In the rows, zero is written as 128.
These are runs of 8 systems, one row a step. Runs of the same system follow the same rule from any start.
K836, trace 1:
[[129  85 117 101 116 157  93 102 117 123 102 146 119 123  78 141 183 131
  120 103 124 107  92 140 180  55]
 [176 154  86 129 130 145 109 102 139 127  97 137 136  96  83 126 160 183
   96 148 152 105  81 152 153  68]
 [175 168 138  88 102 144  98 129 107  98  74 138 143 129 126 124 187 132
  126 156 150 113 100  95 153  61]
 [149 165 151  83 149 133 148 100  93 106  47 143 107 121  99 114 158 134
  111 128 121 149 108 164 155  71]
 [170 216 141 104 136 116 144 120  94 126  71 147 133 106 116  96 160 176
  104 137 166 117 128 137 110 122]
 [148 187 195 102 139 128 162 137  99  92  75 137 110 165 125  86 172 115
  108 124 139 120 135  87 136 126]
 [158 173 181  91 190 106 187 115 105  88 106 133  93 140 120 109 115 163
  106 116 121 155 128 141 110 147]
 [147 160 187  94 148  96 148 150  92 113 143 147 124 134 132 113 148 174
  129  92 161 111 156  95  82 180]]
K447, trace 2, 8 rows:
[[ 96  87 166  93 116 101 163 163 149  96 141 107  90 167 178 167 100  74
  130 134 103 163 138 154 110 141]
 [110 132  89 125 142  96 160 144 145 137 141 111 119 101 141 145  72 155
  133 140 110 166 149 210  87 166]
 [ 87 128  92 133  78 106 139 215 147 116 144  91 139 139 149 115 138 114
  149 145 129 111 172 136 105 189]
 [ 98  90  95 131 139 138 155 155 151  78 139  78 115 148 132 124  94  92
  160 148  53 170 130 145 155 141]
 [120 122  60 124 126 124 105 142  99 121 143 111 167  81 133 128  97 162
  203 142  97 163 152 147 106 159]
 [ 62  93  91 147  79 140 100 161 109 148 118 118 154 125 120 108 152  77
  175 111 100 120 166 119 150 150]
 [118 124  67 185 140 171 117 101 140 135 116 102 156 114 122 105  92  93
  154 164  76 157 116 125 173 107]
 [142 137 102 134  98 142  63 119  89 143 135 135 190  98 168 136 115 119
  199 154 133 138 140  74 118 115]]
K142, trace 3, 8 rows:
[[154 113 148 130  94 142  79 120 139 145 149 152 138 138 116 146 182 131
   98 121 180  68  94  83 139  82]
 [147  83 131 118 150 135 143  99 177 112 149 125  85 137 109 171 115 139
   76 130 123 132  73 175 148  76]
 [156 132  94  89  94 101 101 151 137 132 140 138 135  93 127 172 149 198
  120 139 176 109 114 177  92 109]
 [104 111 120 116  83 136 125 157 149 126  93 129 106 146  86 123 205 113
   86 119 147  82 109 155 167  94]
 [152 153  93 119 138 120 179 157 176  83 108  91  97 133 114 129 120 154
   85 176 112 144 100 188 135 113]
 [143 161 131  55  90  95 130 189 100  79  95 124 132 128 135 131 185 163
  151 137 149 122 145 142 106 131]
 [ 87 132 130 112 143 132 175 149 114 106  71 119  95 145  70  82 168 115
  110  94  93 131 140 166 164 144]
 [156 206  95 139 164 120 176 148 126  94 110 101 137 118 117  74 115 178
  131 163 115 141 141 132 117 168]]
K411, trace 4, 8 rows:
[[144 100 117 125  94 135 129 172 195  85 159 100 109 165 120 147 161 126
   85 160 142  87  90 120 150  96]
 [146  90 105  75 119 116 125 135 154  93 135 121 101 113 127 189 124 163
  121 146 125 146  87 196 124  76]
 [107 131  94  96  79 100 121 165 127 149  96 137 124  95 107 146 172 161
  117 120 166 107 140 208 107 122]
 [119 172  99 130 105 129 165 168 157 106  61 100 108 140  98  88 173 119
   83 160 125 114 122 171 157 117]
 [181 181 102  85 146 124 151 144 123  58  88 105 132 115 127 115 130 173
  142 178 106 161 108 147 131 104]
 [131 161 138  63 118 114 114 125  53 117  59 153 140  99 125 123 162 147
  169 116 131 149 147 148 120 111]
 [111 186 141 143 158 135 163 102  86 153  56 143 124 119  89  65 146 122
  113 105 119 133 149 147 145 146]
 [174 197 138 149 174 142 148 119 105  97 120 118 151 133 119  66 127 158
  140 146 122 126 129  59 133 152]]
K55, trace 5 (8 x 26):
[[128 156 179 106 114  88 150 150 131 154 125 156 103 136 132 137 156 149
   75 103 194  92 140 151  80 152]
 [115 134 149 136 143 115 191 160 169 112 131 113  77 161  90 100 152 139
   58 108 136  97 123 158 131 157]
 [166 148 136  98 160  99 179 168 156  61 162 100 101 144 123 124 123 191
  105 140 132 129 121 142 102 163]
 [117 104 162  56 122  93 146 179 108  72 145 126 101 145 115 141 166 161
  149  90 127 122 151 136 102 161]
 [ 88  87  97 119 148 120 153 157 119 102 149 114 112 121  68 105 146 170
  149  80  90 125 152 165 139 174]
 [145 114  80 131 141 140 117 166 122  70 174  99 156 123  99  96 144 177
  177 130  98 114 134  84 143 161]
 [133  81 127  79 135 147  97 132  85  65 136 124 140 131 107 134 156 134
  196 114  79 145 122  92 162 104]
 [120  95  83 122 146 148  85  90  78 143 127 148 159  77  89 128 127 162
  190  95  96 147 133 139 145 116]]
K55, trace 6, 8 rows:
[[ 77 119 159 139  75 133 116 159 122 150 109 125 140 162 161 113 150  38
  142 127 126 111 162  86 139 144]
 [113 121 110 164 169 141 165  95 156 130 121 105 110 132 139 123  58  90
  121 157  73 183 120 162 148 125]
 [145 155 141 126 104 102 107 141 121 145 158 128 163 117 205 153  87 123
  163 161 157 140 151  92  66 155]
 [ 61  80 167 129 100 132 134 130 130 153 109 132 106 164 151 142 130  31
  125 101 111 132 147 137 145 126]
 [120 128  78 189 156 129 151 111 171 159 158 107 130 108 147 131  50 129
  118 159 106 157 129 167 112 156]
 [135 128 154 122  76 113 105 172 145 115 161 116 152 156 203 159 124  88
  148 168 154 116 140  71  96 134]
 [ 75  69 141 115 118 127 147 119 146 136 109 123  90 147 141 163 102  60
  120 114  88 165 128 190 145 105]
 [117 141  65 169 111 110 124 145 157 167 161 113 157  96 159 139  78 148
  137 162 140 136 147 161  86 169]]
K565, trace 7, 8 rows:
[[104 132 164 194 162 127 172 115 154 160 159 120 110 160 142 100  86  90
   95 113 122 121 145 105 120 182]
 [143 113 124 149 131 114 127 154 162 115 209 103 141 142 180 151  74 135
  146 157 131 134 138  90  85 172]
 [ 76  53 164 109 101 116 119 157 128 128 168 126 115 162 161 164 121  71
  156  94 111 130 151 113 118 153]
 [ 78  65  92 174 126 122 131 128 166 176 182 123 116 118 110 146  96 126
  111  96 121 113 137 178 120 166]
 [113  87  61 145  68 133  93 186 172 120 171  97 154 124 136 149 141 124
  148 157 132  97 128 123 130 132]
 [ 96  46 106 114 104 149 110 131 151 107 130 114 110 144 112 160 142  81
  135 124  86 134 102 155 178  74]
 [112 100  55 116 114 122 109 117 129 153 117 133 131  78  98 156 126 166
  140 124 120 142 120 218 132 100]
 [113 150  71 119  67 141 100 162 122 130  66 119 154 111 107 109 186 113
  139 156 132 110 132 149 160  93]]
K30, trace 8:
[[159 177 165 153 169 152 133  53 108 161  83 158 125 123 110 101 127 123
   86 125 144 124 101 113 148  88]
 [182 191 184 128 168 122 149  74 121 141 104 154 116 130 148 125 107 144
   80 141 162 137 103 118 109 102]
 [149 156 222 108 154 112 157  97 123 138 112 161  87 160 143 134 133 116
   67 108 165 120 117 117 111 117]
 [128 147 184 138 164 108 185 108 156 148 127 140  77 153 120 127 112 126
   49 104 151 120 119 164 109 144]
 [146 152 171 125 146  99 187 159 175 108 157 115  84 168 135 126 128 148
   60 131 158 101 119 136  99 158]
 [125  97 169  97 144 107 179 166 165  78 158 111  71 174 110 144 142 139
   83 106 129 116 115 150 124 142]
 [113  95 121 103 140  99 169 175 157  96 164 111  88 135  90 136 140 177
  104  97 128 113 132 185 110 166]
 [125 102  98 116 116 119 142 194 155  83 169 103 116 142  81 112 172 180
  120 108 130  82 128 134 131 160]]
K743, trace 9:
[[189 178 141 108 147 119 106  76  96 151 116 163 152  85 149 153 111 178
  127 142 168 142 109 125  93  96]
 [127 161 190 120 103 125 118  99 107 178  75 167 127 137 147 132 155  87
   90 115 178 110 127 118 123  98]
 [157 183 153 158 166 122 177  97 163 147 105 130  96 137 137 119  94 132
   47 155 151 130 105 157 115 118]
 [180 191 182  82 124  93 146 151 120  98 118 136 121 141 167 137 142 160
  108 151 175 119 127 103  81 134]
 [105 122 202  86 126 103 175 142 134 115  97 138  68 169 124 136 156 101
   76  94 143 117 131 158 122 130]
 [128 155 122 133 149  96 183 163 165 120 150 110  99 133 106 112 124 179
   79 123 148 108 137 175  96 184]
 [137 134 151 100 108 115 145 199 136  67 149 109 118 167 118 101 183 145
  123 119 138  86 139  82 126 159]
 [108  65 139 104 157 129 162 144 145  78 152 116  79 155  73 130 148 144
  115  82  92 125 114 158 156 135]]
K836, trace 10 (8 x 26):
[[123 182 107 160 133 138 118 111  82 173  85 149 157  94  88  68 160 156
  133 106 145 103 153 123 132 151]
 [159 180 148 171 163 162 148 106 127 108 109 116 137 155 123  67 129 106
  115 151 114 122 117  56 161 125]
 [174 150 171  99 186 125 136  81  92  96 129 138 126 123 159 137  77 143
  155 139 103 183 120 104 110 117]
 [115 137 184 114 140 109 115  95  68 181 121 179 136 109 138 131 128 134
  141  71 163 123 161 121  89 153]
 [114 141 176 186 154 137 161 102 152 171 141 143 105 157 112  97 128 105
   58  98 154  87 126 102 133 153]
 [179 129 168 132 158 119 147 122 173 100 187 118 109 159 169 157  84 138
   97 153 142 133  98  92 104 125]
 [121  74 184  64 110  95 110 132 111 125 159 152 108 137 164 197 124 122
  144  96 144 140 134 139  86 122]
 [ 82  84 134 136 113 113 137 137 155 176 146 145  97 129  92 143 152 135
   78  77 158  86 132 187 119 143]]
K142, trace 11, 8 rows:
[[133 107 151  96 104  87 139 161 169 130 171 133 101 141 168 188 115 141
   87 134 170 114 120 162  73 135]
 [ 85  82 128 113  82  99 135 184 161 139 157 126 100 146 121 156 160 124
   97  99 155  87 143 171 107 156]
 [102 107  85 150 104 117 162 196 194 108 161  84 106 151 110 120 137 134
   96 148 125 100 130 160 131 162]
 [128 112 103  95  95 114 140 212 156  55 159  84 126 153 139 132 148 139
  153 155 112 119 139 120 122 155]
 [ 90  82 103  91 119 126 140 184 119  66 133  98 117 141  99 116 156 127
  177 109  74 139 151 142 148 153]
 [110 132  55 145 135 142 135 161 115  95 123  94 154 110  90  79 131 153
  182 135  77 144 151 135 150 165]
 [140 151  98 134 129 158 113 145  95  78 107 104 165 130 118  80 147 118
  189 153  85 140 136  66 165 128]
 [135 126 132 112 170 155 125  93  78  88  98 121 140 123 121 107 110 114
  188 128  61 181 126 104 167 108]]
K447, trace 12 (8 x 26):
[[152 142 185 101 176 124 146  65  95 138  93 169  95 125 100 132 135 150
   91  89 138 137 105 151 132  92]
 [157 189 166 132 138 112 150 120 119 148 113 156 120 128 106 102 164 172
   71 109 189  86 126 124 105 145]
 [151 145 200 115 157 126 168 137 147  87 133 127  87 185 116 110 156 124
   74 114 144 101 111  90 137 129]
 [173 136 172  95 195 110 165 101 123  92 151 140  94 131 111 137 112 195
  106 103 130 140 110 137 106 136]
 [125 126 162 103 140  99 146 153 118 123 156 148 108 135  90 120 166 184
  108  69 163  85 146 135  97 176]
 [122 105 134 143 161 133 174 145 166  93 157 109  86 161  68 100 153 153
   75  99 115  95 109 134 157 150]
 [177 121 113 113 172 131 134 141 138  64 183 112 123 126  89 121 135 217
  135 122 119 115 103 105 127 141]
 [117  72 135  82 131 124 109 148 104  94 159 141 118 130  73 132 181 173
  151  66 124  97 130 120 139 136]]
K565, trace 13 (8 x 26):
[[144 159 149 176 169 161 119  81  90 140 126 137 160 132 127  78 111 110
  151 121 111 132 137  48 149 143]
 [161 137 158 154 166 141 100  71  95 151 164 148 160 117 166 133  77 129
  165 126 128 148 126  60 108 135]
 [119 117 181 143 121 125  93  91  91 186 154 167 153 126 176 146 105  94
  149 100 155 124 153  75  96 143]
 [118 112 161 187 123 131 109  92 152 204 170 152 136 136 159 142  98  92
   94 117 166 103 131  97 108 138]
 [142 103 143 147  96 120  98 128 175 162 190 131 137 137 182 184 101 111
  102 153 176 104 108 107  97 116]
 [109  69 167 105  86 106 112 141 161 149 158 140 101 152 164 198 128  90
   95 119 161 112 115 148 108 103]
 [104  92 121 128  95 105 136 150 181 161 148 129  94 131 125 173 134 128
   69 118 165 100 117 202 109 122]
 [126 115  99 112  76 111 135 193 187 107 136 104 107 141 122 153 165 137
   85 158 158  92 108 171 125 114]]
K411, trace 14:
[[105 107  88 171 121 138 101  76 135 213 129 154 139  86 112 151 105 129
  106 114 143 122 117 181 129 109]
 [141 163  93 187  83 143 110 147 173 166 128 117 151 131 145 114 141 111
   87 177 172  83 114 104 132 116]
 [164 131 139 110 113 137 124 115 162 100 111 116 118 147 174 171 109  90
  107 190 128 152  82 126 142  55]
 [141 144 132  95 116  93 116 107 118 165 113 154 127  89 172 185  95 144
  122 142 162 157 126 191  74 108]
 [ 99 173 148 133  80 101 149 162 138 178  84 135 121 137 154 116 152  93
   83 137 178 101 157 158  98 149]
 [145 176 153 126 146 117 194 156 164  81 108  92  97 166 161 110 105 104
   88 178 116 151 122 134 119 138]
 [152 143 156  58 134  89 137 151  99  80 137 125 125 124 175 161 107 156
  167 141 125 169 148 133  76 148]
 [ 70 118 173  93 121 100 153 145  80 142  93 147 105 135 123 117 146  97
  143  73 118 138 178 155 111 168]]
K30, trace 15:
[[156 149  79 143 111 124 135 192 168  77 168  83 150 135 138 111 127 164
  135 181 128 113 126 105 121 158]
 [118  62 134  66 117 136 106 152 111  61 134 113 118 146 118 156 154 115
  178 115  82 147 116 119 157 100]
 [ 93 100  75 125 128 120 110 115  97 166 132 143 142  74  92 135 122 171
  165  88 114 139 155 189 115 153]
 [141 157  81 168 101 157  92 152 123 138 137 120 178 119 111  80 163 144
  147 146 146  79 139  66 144 143]
 [153 111 107 125 149 171 110  97 125  84 109 110 137 130 119 129 119 106
  157 159  75 163  91 105 182  62]
 [150 143 129  89 133 113  93  91  73 154 116 161 155  75 148 164 104 165
  171 119 141 162 134 149  88 115]
 [110 149 155 162 103 144  95 103  94 192 101 162 155 127 117  97 167  98
  119  97 165  84 144  82 139 126]
 [149 164 114 182 163 162 151  78 158 143 100 115 125 129 130 105  86  96
   89 173 107 151  95 129 162  93]]
K743, trace 16 (8 x 26):
[[128 127  86 120  88  92 132 189 171 133 164 113 122 114 127 153 140 177
  109 141 169 101 134 178  86 159]
 [117 110 115 115  71 136 123 196 167  87 128 100 121 165 116 123 191 102
  110 148 133  84 119 111 161 111]
 [136  92  78 100 146 134 149 142 164  69 133  98 101 125  82 140 129 163
  119 141  84 144  96 186 161  97]
 [124 128  70  90  94 120  98 170  96 107 112 126 156  90  95 122 179 181
  174 122 129 113 141 153 128 127]
 [ 94 118  91 150 115 167 121 129 121 128  79 119 134 133  71  82 177  94
  127 116  97 111 123 129 196 106]
 [163 158  70 153 180 156 131  96 113 104 117 112 151  96  87  91 109 180
  151 149  84 152 109 129 155 118]
 [143 148 144  94 130 141  88 104  48 122  89 155 165 104 119 111 160 137
  189 106 120 138 143  82 141 112]
 [101 130 146 168 168 154 134  57  93 181  90 157 124 115  97  98 114  97
  119  91 108 144 134 138 157 121]]

Name the system that made each run.
trace 17 (2 x 26):
[[164 140 144 173 174 136 160  85 183 142 154 127 100 139 127 134  85 137
   56 144 142 125  88 137 125 111]
 [188 155 166  80 115  98 108 143 121 109 155 145 134 124 166 168 141 178
  126 144 184 111 114 101  75 116]]
	K743
trace 18:
[[117 110 168  90 158 133 118 118  58 101 126 149 133 130  96 104 158 144
  182  70 102 132 150  83 140 150]
 [127 134 123 175 178 148 120  84  95 162 151 149 146 108  76  79 126 169
  134  82 125 108 142  94 137 167]]
	K565
trace 19, 2 rows:
[[112 140  80 184 130 178 121 112 129 133  87 108 148 127  90  74 144  95
  133 147  93 124 118 110 195 107]
 [182 174 119 115 151 143 128 108 120  82 105 109 149 121 164 127  92 128
  161 191 102 178 105 100 135  90]]
	K142
trace 20:
[[119 157 166 122 184  99 175 114  89 127 127 137 111 121 134 108  87 149
  140  95 111 166 165 145  89 188]
 [104 124 172 148 148 119 147 149 106 131 174 129 129 154 132  92 125 124
  146  85 130 108 173  69 107 208]]
	K55
trace 21 (2 x 26):
[[161 172 101 143 141 116 175 140 184 107 119  96 111 131 152 132  88 138
   82 194 127 151 102 175 115 121]
 [145 160 151  52  87  97 131 186 108  75  93 116 129 139 168 148 164 128
  151 158 142 137 143 128  98 122]]
	K743
trace 22 (2 x 26):
[[ 88 138 163 157 113 101 161 135 153 191 133 141 105 140 150 131 113  97
   69 111 166 108 151 162  96 167]
 [140 137 117 158 105 114 154 176 203 119 174  94 117 162 162 140 109 118
   84 175 153 103 117 121 104 147]]
	K565
trace 23:
[[140  99 168  96 103 117 109 107 149 138 128 145 107 141 171 200 117  92
   98 142 153 135  93 147 120  62]
 [131 141 107 123  92 100 131 133 167 169 114 135 118 105 154 175 116 135
   82 160 172 125 115 203  92 105]]
	K743
trace 24 (2 x 26):
[[138  56 137  86 126 131  74 118 100 110 179 149 134 119 109 171 151 168
  166  83 128 112 114 103 129 107]
 [ 86  71 111 155 126 143 114 103 136 176 138 149 110 123  64 129 157 135
   96  69 134  88 118 166 158 119]]
	K411
trace 25 (2 x 26):
[[ 96 106  96 130 134 136  91 113  67 158 127 151 158  84  87 109 147 159
  184  72 119 120 158 130 131 152]
 [130 125  92 181 137 177  99 111 119 127 136 119 163 130  87  75 154 128
  151 123 104  99 121  61 184 124]]
	K55
trace 26, 2 rows:
[[143 114  85 199 145 153 117 113 172 138 189 102 154 126 144 120  71 121
  137 164 108 132 113  88 137 144]
 [144  80 145 100 101 135  72 129 116 107 174 131 152 136 176 179 120 109
  182 139 126 136 118  66 122 103]]
	K142
trace 27 (2 x 26):
[[115 147  97 138 100 157  93 145  88 117  93 117 173 122 121  85 161  99
  190 142 100 127 149  74 162 124]
 [134 145 112 135 156 165 117  77  90 117  78 126 150 111 125 104 107  99
  170 144  74 174 120 114 171  86]]
	K55
trace 28 (2 x 26):
[[110 125 171 151 187 119 161  85 106 155 155 144 115 129 141 121  64 122
  130  90 112 159 156 127  99 179]
 [112 132 139 184 144 117 142 130 139 171 189 131 137 132 139 111  98 141
  117 103 152 103 160  99  87 210]]
	K447
trace 29:
[[151  95 116 149 180 148 138 111 147  97 176 126 107 135  59 108 142 189
  103  91 114 101  95 114 157 132]
 [181 101 123 106 141 140  83 122 118  88 187 135 147 124 112 146 149 197
  152 118 143 102  97  72 130 109]]
	K836
trace 30, 2 rows:
[[ 91  99 107 117 127 104 184 184 170  92 143  91  90 148 123 134 115 127
  114 129  99 141 142 195 117 170]
 [124 127  67 117 129 109 155 189 149  76 151  83 132 117 122 119 114 173
  156 151  98 147 143 164 112 172]]
	K447
trace 31:
[[107 107 164 114 110 131 121 121 121 155 106 161  99 140  82 128 192 123
   79  76 163  80 120 146 148 106]
 [180 169 124 148 163 142 155 103 166 110 110 122 110 135  94 111 139 162
   56 153 144 107  76 139 154  88]]
	K447
trace 32, 2 rows:
[[ 82 126  95 161  66 112 114 176 149 175 144 116 152 127 168 132 122  91
  136 145 152 108 166 133  97 171]
 [ 99 110 109 152 105 145 153 162 177 102 118  80 116 166 150 124 108  53
  118 172  85 146 122 134 160 117]]
	K55
trace 33 (2 x 26):
[[140 130 194 135 127 128 132  86 152 163 121 147 104 152 173 165 102  71
   73 142 155 133 104 127 121  86]
 [125 119 164 112 121  88 132 115 143 172 148 153 104 119 170 189  88 127
   91 121 173 138 127 181  70 131]]
	K142
trace 34, 2 rows:
[[179 167 127 101 143 113 141 131 133  81 130 108 138 123 187 150  77 141
  149 190 117 177 117 122  94 121]
 [ 85 109 167  70  97  89 126 155  85 139 113 143 120 127 162 155 131 104
  166  94 128 148 175 151  86 159]]
	K447
trace 35:
[[ 93 109 113 146  77 125 120 171 158 157 139 129 121 141  93 116 190 129
   85 103 168  60 131 143 137 142]
 [139 130  63 141 120 144 147 157 187  87 119  81 113 135 102 120 139 138
   98 178 104 126  90 168 168  95]]
	K30
trace 36:
[[192 156  77 102 132 129  96 128 116  87 137 119 163  88 128 139 127 199
  171 168 129 141 106 119 117 102]
 [102 109 148  88  93 142  94 114  79 141  63 156 131 127 114 133 185  87
  149 101 127 128 132 133 161  78]]
	K743
trace 37, 2 rows:
[[146 137 111 131  96 147  60  84 102 177 102 162 168  94 140 151 139 118
  142 141 157 120 110 112 139  64]
 [130 143 153 132  87 145  92  92 122 175  76 156 137 127 149 144 151  71
  101 142 159 115 107 124 147  60]]
	K447
trace 38, 2 rows:
[[100 109 158 112 110 105 101 113  90 191 130 177 129 106 117 148 155 141
  124  63 176  97 150 146  96 143]
 [111 116 106 196 141 154 145 125 172 151 149 118 115 147  73  86 148 126
   70 113 133  76 112 125 166 142]]
	K55
trace 39 (2 x 26):
[[122 129 148 158 168 135 178 106 167 117 123 101 100 160 154 124  65  72
   97 157  87 171 117 138 142 125]
 [144 143 158 114 128  89 133 133 128 139 163 135 140 122 202 170  69 131
  145 149 149 154 149 124  58 160]]
	K55
trace 40 (2 x 26):
[[145 127 127 112 173 133 184 143 151  51 126  90  94 155 120 117 100 128
  125 158  67 171 113 142 148 125]
 [112 129 119  81 148 101 154 156  86  92 122 116 126 110 128 125 111 159
  185 115  90 172 167 164  98 176]]
	K565
